Each row is where one point has got to under a steady rotation. How many steps took it there?
The counts run from 0 to 989.
[-1.09 -3.44  1.23 -0.30 -1.65  1.02  2.46  0.24 -1.66  1.20  1.50  1.05
  1.59  2.12 -0.98  0.97 -4.81  1.27  2.48 -2.41  1.52  0.79 -2.06 -3.44
  0.46  2.28 -6.17  3.36  0.98 -2.04  4.48  3.40  0.79  0.10  3.70]  155
[-0.30  0.89 -1.45 -3.06 -1.66  1.68 -0.16 -0.06 -1.59 -1.96 -0.14  0.90
  4.08  1.69 -4.60  2.65  0.38  1.05  0.79 -0.64 -3.17  2.80  0.74 -0.25
  0.48  0.50 -6.04 -0.16 -2.40 -2.90  1.05  4.89  0.61 -1.96  4.52]  361
[-1.38  2.50 -0.46 -0.03  0.65  3.42 -1.11 -2.60 -0.37 -1.23 -4.82 -1.75
 -0.81 -3.21 -0.76  0.32 -1.49 -2.34  0.73 -1.60  0.46 -3.74  7.02  2.17
 -0.63  0.48  3.72 -2.16  3.27  1.87 -2.59 -1.59 -1.48  1.40  2.53]  821
[-0.42  1.53 -3.12 -0.60 -1.67 -0.65 -0.66  1.98 -2.54  1.10  3.06  0.75
  3.47 -3.67 -0.50 -0.92  1.60 -3.10  1.00  0.82 -1.02  3.06  3.38  2.29
 -0.60  2.34 -3.91 -5.47 -0.86  0.42  3.82  2.51 -2.36  2.52  1.40]  375
[-1.16 -3.97 -0.25  1.84 -0.68  5.08 -2.09  0.20  1.46  4.39 -3.43  2.90
 -1.74  2.78 -0.28 -0.66 -1.59 -1.19 -4.49  0.48  0.94  3.32  0.37  2.38
 -1.11 -0.28  4.69  0.40  1.87 -2.14  2.90  1.29 -1.78 -2.57  0.96]  840
[-1.11 -2.74  4.76  0.01 -1.08  3.34  1.10 -2.59 -0.68 -0.82 -2.51  0.19
  4.11  2.08 -1.44  5.15 -1.51 -0.10 -0.30 -2.72  0.90 -0.06  1.40 -1.01
  1.28  2.36 -4.22  1.71  2.02  2.98  0.29 -2.58  2.34 -1.73  1.02]  611
[ 1.24 -3.85  0.35 -1.71 -0.77  0.10  2.82 -0.28 -0.28  4.00 -5.08 -1.35
  3.79  2.82 -1.00 -1.76  2.50 -1.50 -0.65  0.58 -1.02  3.99 -0.58 -1.13
  1.18  2.56 -4.83  2.25 -1.07 -1.12  3.98  3.49  2.27 -1.93 -0.28]  550
[ 1.75 -1.03 -3.42 -1.27  2.81  0.32  1.74  1.42  1.66  3.24 -0.48 -2.15
  2.21  1.03  1.09 -4.56  0.50 -4.72  3.62  0.92  0.13 -2.38  4.46 -1.05
  2.03  0.86 -1.16 -0.76 -1.28  1.77  6.07  3.14  0.41 -0.84  1.84]  758
[ 2.10 -4.49 -2.71 -2.96 -1.17  1.26 -0.41 -2.22 -2.19 -2.64 -1.93 -2.97
  2.37  2.09  1.84  2.85 -1.55 -3.96  3.64 -2.70 -1.17  1.92  4.29 -0.95
  2.41  1.00  0.15 -1.38  0.67  2.04 -0.34  1.35  2.76 -1.77  0.68]  934
[ 1.20  1.92  3.03  0.54  0.43  4.91 -1.20 -1.20 -1.81  1.02 -1.94  3.18
  1.66 -2.41 -1.48  2.71  0.35 -1.10 -5.62  2.27  4.61 -0.87  1.72 -0.80
 -1.95 -0.85  0.10  1.83 -0.35  1.49 -0.19 -0.88 -5.33  0.77  2.76]  194
[ 0.28 -4.62 -1.20  0.24 -2.35  1.38  1.17  4.18  4.67  3.40 -2.92  0.85
  2.53  2.46 -0.44  1.04 -0.69 -1.62  4.05  0.69  2.67  0.66  0.85 -2.33
 -2.03  0.01 -1.22  3.64  0.94 -0.07  2.06  1.34  4.26 -4.05  0.51]  343
[-2.31  0.24 -3.41 -3.56 -1.85 -2.40 -1.79 -0.96 -0.53  0.94 -3.78 -0.71
 -3.79  2.04  0.01 -1.98 -2.16 -2.72  0.56 -4.12  1.31  2.46 -0.24  0.71
 -0.64  0.99  2.56  4.49  0.16  0.96 -0.87  5.02  0.12 -1.81  4.40]  353
[ 0.21 -2.63 -0.61  1.03 -4.01  1.15  2.62  0.69  3.40  4.04 -0.97  2.33
  3.31 -2.98 -0.26  0.53 -0.68 -1.50 -0.49  4.79 -1.51 -0.08  2.53 -2.00
  0.76  3.64 -1.39 -4.05  1.80 -2.79  4.39  2.06  0.82 -0.31 -2.15]  131
[-0.55  3.27  0.02 -0.06 -2.42  1.57 -1.69 -0.46  1.09  0.47 -0.21  4.20
 -0.64 -1.82  1.24  1.07 -3.25 -1.93 -2.24  0.05  5.08 -3.91  2.44 -0.89
 -4.06  1.61  2.97  2.45  2.53  2.14  0.43 -1.38 -2.31  1.97  4.55]  900
[ 0.73  0.48  4.12  1.15 -5.12  0.98 -1.32  1.73  0.76 -0.82  3.44  1.94
  0.68 -0.54 -1.80 -2.23 -1.24  1.95  0.22 -0.42  0.49  1.24 -0.78  1.67
 -3.68  4.77 -3.35 -1.43  2.98  1.69  4.90  0.57  1.62  2.77  0.50]  789
[ 0.10  1.64 -2.43  1.07 -0.92  0.55  1.43 -0.65 -0.18  0.68  4.65  0.80
  4.36 -0.21  2.21  1.58 -2.78 -4.08 -0.17 -1.18  3.76 -3.26  5.05 -3.14
 -0.65  2.45  1.63  1.12  0.52  2.68 -0.28 -0.11  0.82  0.02  3.82]  898
[ 1.50  1.79  0.61  2.06 -0.87  4.44 -2.51  1.86 -1.63 -0.05  4.98 -1.78
  3.24 -2.11 -1.96 -3.66 -1.58  0.70 -1.06  0.41  1.33  1.52  3.72  0.75
 -3.97  2.33 -2.90 -2.26  2.12 -1.85  2.60  2.01  1.03  3.34  2.09]  83
[-2.18 -0.80  2.68  3.16 -0.32  2.23 -4.66  0.15  0.36  2.23 -0.65  1.81
  1.66 -0.29 -0.40 -3.17 -2.52 -0.34  2.26  0.93  3.69  0.08  3.07  0.10
 -5.22  0.40  2.24  2.55  4.53  1.62 -1.71 -2.89 -1.13  1.32  2.56]  912
[ 0.10 -1.85 -0.03  3.82 -2.84 -0.37 -1.23 -0.24  3.07  1.45 -0.18  3.36
 -0.20  5.00  1.04 -0.05  1.19  0.17  0.30  3.15  0.50 -1.51  3.67  0.59
 -2.11  2.32  6.40  2.14  0.51  2.08 -2.83  4.81 -0.12 -1.58  0.69]  13
[ 3.63  1.05  1.14 -2.33 -3.90  3.70 -1.34 -0.50 -1.21 -0.14 -2.87  2.85
 -1.68 -0.47  0.27 -0.68  2.98 -2.81 -5.39 -0.45  2.46  2.32  1.00  3.14
 -0.45  0.83  0.49 -1.17 -1.64  4.51  2.02  0.25 -3.91 -0.67  0.75]  182
[ 0.45 -2.32 -0.99 -0.97 -2.79 -2.13  2.95 -2.55 -4.32  1.03 -2.75  0.66
  3.25  1.39  1.36  2.57 -1.29 -2.15  6.62 -4.01 -0.58 -2.57  2.07 -0.71
  1.72  2.28 -0.22  0.28  1.63  1.78 -0.49  0.80 -0.37  1.87  3.52]  240
[ 1.25  0.50  0.97  2.87 -2.26  4.78 -0.41  2.26 -2.14 -0.51  5.35  0.38
  5.44  1.28 -2.36 -0.13 -0.45  2.25 -0.45  0.65  0.28  0.57  1.66 -0.12
 -3.69  2.17 -3.85 -1.73  1.19 -2.30  2.42  1.19  1.49  2.58  2.40]  82
[-0.05 -5.53  1.31 -2.10 -1.28 -1.13  2.17 -3.52  1.56  1.49 -2.70  4.72
  1.75  4.24  0.34  2.77  0.15 -1.55  0.82  2.52 -1.85  1.40  0.18 -1.94
  2.74  1.89 -1.62  1.76 -1.81  0.29  3.52  3.81 -1.63 -2.15  1.35]  434
[-2.54  2.30  0.54  2.32  4.71  1.66 -3.54  0.07 -1.51 -0.24 -1.75 -3.01
 -1.16  0.75 -1.73  5.09  0.87 -2.01 -2.21 -2.18  3.28  0.88  4.16 -1.44
 -3.80 -0.36  1.37  2.93  0.27  0.76 -2.58  1.25  0.87  0.53  3.90]  402
[-0.10 -0.20 -2.92 -3.36 -1.56 -1.53 -2.90 -1.49 -0.97 -0.07 -2.49 -3.47
 -2.40 -0.32  0.11 -5.22 -3.75 -3.96 -0.31 -3.51  0.98  2.68  0.38  0.77
 -1.12  1.24  1.66  2.76  1.28  0.66  0.76  4.83  0.40 -0.56  3.73]  352
[ 1.28 -1.84 -1.99 -0.64 -1.90  2.55  0.71 -1.57 -1.22 -1.86  1.24 -1.93
  1.35 -1.85 -1.08  0.01 -4.70 -1.09  6.36  0.32  0.24 -3.70  4.56 -1.58
  2.51 -0.81  1.63 -1.42  2.43  0.53  1.09  4.27 -3.26 -0.04  2.70]  442
[-0.61 -0.63 -0.12 -1.63 -1.51 -1.82 -3.44 -1.24  2.22 -2.40 -2.12 -2.03
  1.34  3.71  1.42  1.93  4.77 -0.70  1.38  0.08 -2.43  1.45  4.42  2.51
 -2.55  3.18 -2.19 -3.70 -1.78  4.04 -0.10  2.42  3.18  0.62 -0.91]  300
[-0.10 -2.03 -2.06 -2.53 -1.54  2.62 -4.38 -2.31 -0.50 -1.77 -7.37 -0.90
 -0.32  0.67  0.33 -2.44  2.19 -1.86 -0.37  0.88 -1.34  4.19  3.63  3.69
 -2.47  0.21  2.28 -1.42  0.98  0.11 -2.31  1.16 -0.17 -0.50 -0.56]  426
[-0.31 -3.14  0.46  0.60 -2.78  2.17 -0.61 -0.84 -4.77 -0.75 -4.96  2.52
 -0.85  1.58 -1.32  5.88 -0.48 -0.49 -1.79 -3.23 -0.16  5.32  0.38 -0.14
 -2.45  1.46  0.17  1.46  2.30 -2.90 -2.77  1.54  1.16  0.00  1.39]  31
[-0.73  0.50  3.69 -1.86  0.90  3.00  1.05 -4.24 -3.06 -0.34 -2.68  2.63
  0.31 -3.33 -3.19  0.66 -1.21 -2.57 -4.67  4.41  0.18  2.27  2.79 -1.51
  1.51  0.48 -1.44  1.81  1.04  1.44 -1.12  1.59 -4.61  0.43  2.43]  815
[ 2.21 -0.59  0.09  2.80  0.79  1.96  3.46 -0.34 -1.59 -0.02 -0.69 -2.41
  3.45 -0.52 -1.85  4.12  1.44 -1.16  1.97  1.69 -1.38 -2.03  5.50 -2.90
 -0.88  2.94 -1.13 -0.85  0.77 -3.16 -0.99  4.50  2.35  2.70  1.55]  325
[ 1.88 -0.49 -3.40  1.80 -0.38 -1.06  2.24  2.23 -0.34  5.38 -3.11 -1.41
  1.94  2.20  1.21  0.19  4.47 -2.25  0.06 -1.82 -1.07 -1.43  2.49  1.25
 -1.52  3.84 -0.16 -2.73 -0.71 -2.14  4.05  2.71  2.30  2.64  1.19]  958
[ 0.86 -3.20  0.18  0.76 -2.18  2.46  4.30 -1.32 -2.62  3.16  0.73  4.18
  2.23  2.16 -0.24  4.13 -2.80 -1.32  1.33 -2.47 -0.72 -1.59  1.04 -0.08
  2.63  1.61 -1.02 -2.42  0.65 -1.66  5.59  0.10 -2.81  1.02  2.89]  447
[-2.94 -2.04 -1.05  0.10 -1.05 -0.78 -3.55 -0.55  2.44 -0.81 -1.79 -0.06
 -2.77  2.90  1.02  1.21  1.86 -2.03 -1.39  0.21 -1.72  6.10  4.62  2.48
 -3.12  2.64  0.92 -1.21  1.02 -0.73 -0.86  3.05  4.32 -0.32 -0.71]  920
[-5.15  1.17  1.22 -1.56 -1.41 -0.91  1.21 -1.03  1.31  2.00 -6.60  5.24
 -0.51 -0.67  0.80  0.20 -0.02 -1.21  2.44  2.94  0.88  0.04  4.62  0.91
 -1.18  1.50  0.50  1.82  2.62  2.05 -2.92 -2.53 -0.18  0.29  2.40]  621
[ 4.40  0.54 -0.22  0.79 -4.13  1.66 -1.42  0.87 -1.09  0.99  0.37 -1.45
  5.87 -2.81 -1.56 -1.00  3.52 -2.38 -1.85 -0.42 -0.03  0.43  0.82  2.21
  0.18  2.46 -2.42 -5.45 -1.82  3.06  2.98  2.31 -2.15 -1.46 -1.07]  880
[-5.53  2.56 -1.30  3.36  0.08  0.64  1.90  0.54  2.59  1.23  1.19  1.81
 -1.08  2.78  1.95  5.03 -0.78 -1.26 -1.47 -2.11  2.03 -2.71  5.85  0.93
 -0.38  3.77  2.02  1.16  2.36  0.78 -0.69  0.60  1.87 -0.01  2.54]  202
[ 2.18  2.30  3.12  0.08 -3.40  2.15 -0.93  0.14  3.32 -1.49 -0.30  3.25
 -4.14 -1.94 -1.83  2.30 -0.82 -0.55 -3.72  2.26  3.22 -0.96  0.73 -0.93
 -2.04  1.60  1.85  2.30  1.14  3.07  1.34  2.39 -2.34  0.43  2.54]  395
[ 1.17  2.09  2.34  1.30  1.66  5.82  0.38 -1.37 -1.84 -0.20 -2.14  2.50
  0.72  0.48 -1.68  4.09  2.42  0.49 -6.00  2.17  2.63 -0.74  3.55  0.26
 -1.53  0.14 -0.20  1.84 -1.01 -0.18 -2.16  0.42 -3.23  1.08  3.35]  195
[ 3.18 -0.35  0.30  2.86 -1.12  1.41 -0.14  2.28  1.63 -2.12  4.81 -3.84
 -0.55  3.10  1.33 -1.03  0.44 -1.63  1.24 -0.92  1.98  0.13  5.31 -0.27
 -0.48  3.46 -0.48 -0.34  0.10  4.58  1.26  4.16  5.25 -0.77 -0.37]  593
[ 0.34  1.55  4.83  2.69 -1.64  1.76 -1.75 -0.31 -0.45  0.74  2.29  0.55
  3.09 -2.03 -2.99 -0.83 -4.16 -2.08  0.39 -1.01  3.58 -3.21  1.46 -2.47
 -2.42  1.77  1.20  3.15  5.61  2.93 -1.52 -0.57  0.11  1.07  3.25]  406
